The same turns and mirrors carry the whole set onto itself and the rows of a family onto each other. Which other rows belong to the same family as each row named below? List them in the order they appear above.
These 16 rows form 4 families of 4 rows each.
q_925: [ 15 -22  -4  -1  26  20  28 -24 -18  35  -8   1  -7  27  24]
q_885: [ -4  13   9   2  -4  57  50   4 -12  37  37  -1 -25 -13  22]
q_100: [-14  14 -42 -22  16  32  34  18 -17   3 -26  14 -10  -2  12]
q_603: [ 23 -19  -7  -7   1  25  21 -18 -19  30 -13  -1   2  27   6]
q_388: [-35  25 -24   8  15  34  52  -4 -27  19  30 -23   3 -13  -2]
q_270: [ 30 -16  -5 -12   5  23  36 -20  -4  39  -4  10 -10  24  12]
q_975: [  3  10  -4  11   6  43  30  -1 -16  42  45   9 -25 -15  33]
q_708: [ -8   4 -35 -15  25  42  35  -1 -14 -15 -27  10 -18  10  15]
q_741: [  8   8  12  -1  -4  41  35  -7  -3  40  44 -12 -18 -11  25]
q_205: [-13  10 -49 -29  24  34  36  -4 -11   2 -23   6  -1   7   4]
q_967: [-11   9 -38 -29  14  40  20 -15 -21   2 -26  20 -10   6  12]
q_478: [ 25 -13 -11   7   2  19  39 -25 -13  41  -1  12   6  19  21]
q_70: [-29  29 -29  -9  18  34  43  -1 -22  -2  33 -17   4 -20  -1]
q_866: [  4   5   5   2   5  59  31 -23  -4  36  39  -5 -27  -6  33]
q_62: [-26  16 -31  21  13  33  38  12 -18   2  30 -16   7 -17  -2]
q_155: [-30  16 -21  -2  26  32  35   5 -27  -4  28 -25  -4  -6 -13]

Same family as q_388: q_885, q_603, q_967
Same family as q_925: q_975, q_708, q_62
Same family as q_155: q_100, q_478, q_866

The same turns and mirrors carry the whole set onto itself and the rows of a family onto each other. Which other rows belong to the same family as each row named below? List them in the order they appear above.
These 15 rows form 5 families of 3 rows each.
q_78: [ 12 -19 -11   6  26 -11 -11  18   3  14  18 -42  34 -25  18   8]
q_787: [  5  -5 -16   3  27 -21 -15 -11  -9   2  12 -35   6 -25   2  10]
q_264: [-14   1  15 -17  45 -23  22  24 -16   2  16  23  39   9  15  20]
q_106: [  7 -28  -5  20  26 -14 -11  -6  -1  10  23 -27  13 -18  16  15]
q_159: [ 2  8 -1 -4 49 -5 28 18 -4 14  1 35 29 10  8  0]
q_9: [ 46  17  10  -8 -20 -16  -5   2 -20  23  15   6   2   7  22  21]
q_439: [ 36  18  10 -30 -22 -33   7  14 -22  22  18  -5  29  11  26  10]
q_651: [ 43  21   8 -10 -15 -16  -7  29 -17  28   3   0  23  19   6  21]
q_65: [ -1  -1  13 -19  43  -4  22  11  -5  13  32  38  13   2  24  20]
q_731: [-15  13   5  -8  47  -9  27  11 -17   6  34  22  21  13   5  20]
q_780: [ 27  28  -2 -30 -20 -10   4   2 -21  28  25  -5   8  16  19  13]
q_857: [ 43  27  -5  -4 -15  -4  13  13 -15  29   1   0  27  14  26  -4]
q_916: [ 10   4   6 -27  52 -18  22  30   3  14  24  31  27  -6   3  12]
q_674: [  7 -23  -6  -4  22 -41 -15   0  -4   6   3 -34  24 -20   5   6]
q_469: [ 19 -15 -22  11  30 -15   1  -3   7  15   1 -27  24 -23  11 -15]

Same family as q_159: q_857, q_469
Same family as q_439: q_264, q_674
Same family as q_651: q_78, q_916
Same family as q_731: q_787, q_780

The same turns and mirrors carry the whole set onto itself and the rows of a family onto each other. Which other rows belong to the same family as each row named below? List them in the order they appear above.
These 28 rows form 7 families of 4 rows each.
q_851: [ -9 -10  13 -31 -13  15  14  23  -6  19 -29  13 -17  13  13   2  17 -16
  -2 -12  11 -19  36   6  42  13]
q_824: [-24  14 -21  -8 -20   0  -3 -12 -43  -7 -16  -3  15  19  27  26  10 -19
   4  10 -32 -18 -12  35  14  24]
q_177: [-13  -9  16 -36   0  22  10  25 -18  20 -38  16 -19   8  18  13  12   0
  -7 -17  -7 -17  31   7  42   5]
q_131: [-27  28  -9 -10 -12  -6  -7 -17 -30 -18  -8   5  13  10  42  31   4 -29
  13  20 -22 -16 -14  20  16  12]
q_224: [ -1   6  -1   2  23   1   7 -18 -18   4 -23 -18 -20  -1  10  64  -2  12
   7  -3 -10 -12 -48  31  24  -6]
q_886: [  8 -10  42 -11  -9 -13  37  -9  18 -21  -5  -6  -5   9 -15   3  -9   9
  18  -1  11 -28   1   2  38   5]
q_52: [  8  -9  27   2 -21  -8  39  -9  23 -14  -9   1   4   7 -12  -6   0   4
  27   2   9 -33  -4  -5  30   0]
q_972: [-28  18 -31 -10 -16   2  -6 -22 -26  -6  -1   7   5  11  16  25  13 -25
   7  23 -27 -11 -15  28  30  28]
q_267: [ 10 -15  28   1 -11  -7  27  -7  18  -3  -1 -12  -1  -3 -19   8   5   8
  34  -3  21 -35   2  -3  43   3]
q_943: [-10  20 -34  -3 -22   5 -10 -12 -31 -14  -7  19  16   7  29  24  16 -13
  20  19 -27 -16 -18  30  22  10]
q_749: [-19  21 -25  -4  -8   0  -2 -24 -20 -21  10   0  10   2  32  26   2 -23
  11  25 -34  -7 -18  22  33  13]
q_341: [-11  -8  -1 -30   1  18  16  22  -6   7 -31  25 -22   0  14   5   7  -6
 -15 -18 -17 -15  28  -7  37   6]
q_904: [ -7  -2  17 -27  -4  25  17  22 -13  23 -42  13 -18  12  12   3  23  -1
   1  -1  -5 -14  34   4  34   8]
q_410: [-14  25  -6   7  10  10  26 -18  -4  -2 -24 -22  -9 -11   2  55  12  26
  29   3  -2 -22 -38  42  18  -1]
q_128: [  6  17  13  -1   9   1  22 -21 -22   9 -26 -19 -18  -2  20  56   3  20
  29   1  -8 -22 -36  51  23  -7]
q_944: [-13  18 -19 -10 -21  -6  -8 -19 -26 -22   8   8  18  10  27  28  10 -23
  12  19 -37 -14 -16  27  23  15]
q_552: [ -8  21   9   2  23   5  13 -16  -7   3 -22 -29 -22  -1  -3  57   4  10
  19   4 -13 -24 -37  38  12  -9]
q_398: [ 18 -12  29   3   0  -3  26 -12  20  -7  -3  -4 -15  -3 -19   1  -1  17
  23   1   6 -26   7 -12  27 -14]
q_226: [  3 -13  38   2 -14   4  30   1  23  -3 -22   0  -8   0 -18  -5   1   8
  27   3   0 -43   4  -3  31  -4]
q_74: [  2  -9  30  -6 -26  -7  32  -5  21   1  -6   6   6   7 -24   0   3   2
  28  -7  11 -45   3   5  31  -3]
q_512: [ -7  -4  10 -19  -6  15   6  27 -23  32 -35  10 -10   3  13   0   6 -17
 -10  -5 -16 -13  28  -6  38   3]
q_443: [ -9 -10  11 -38  -9   1  11  13 -23  20 -18  20 -16   7  15   9   2 -18
 -15  -3  -3 -13  31  -5  46   1]
q_208: [ 10  -4  30  -7 -18  -6  30  -8  26  -2 -22   3   6   1 -25   3  -3  12
  27   0  -3 -30  -3 -11  31 -15]
q_769: [ -5 -10  11 -39   2  17  21  14 -22  21 -15  10 -10  14  18   1  23  -6
 -11 -15  -1 -14  32   6  41   8]
q_898: [ -1  19  -3  -2  22  10  22 -22 -14  10 -29 -14 -25  -3  13  59   1  21
  16  -2  -8 -18 -39  38  27  -7]
q_227: [ -3  11  -9   5  20   6  16 -23 -13   1 -12 -14 -16  -9   4  60   9  17
  20  11 -16 -11 -49  40  36   0]
q_392: [-13  28 -24  -9  -2  -5 -11 -20 -31 -10  -2  -4  10  13  31  33   3 -29
  10   8 -36 -10 -20  26  20  10]
q_602: [ -4  -1  -9  17   7  16  16 -23  -8   1 -20 -16 -25  -4   8  62   6  25
  13   4  -9 -15 -39  46  27  -5]

Same family as q_226: q_851, q_227, q_392
Same family as q_769: q_131, q_208, q_602
Same family as q_74: q_224, q_749, q_904
Same family as q_944: q_177, q_52, q_898

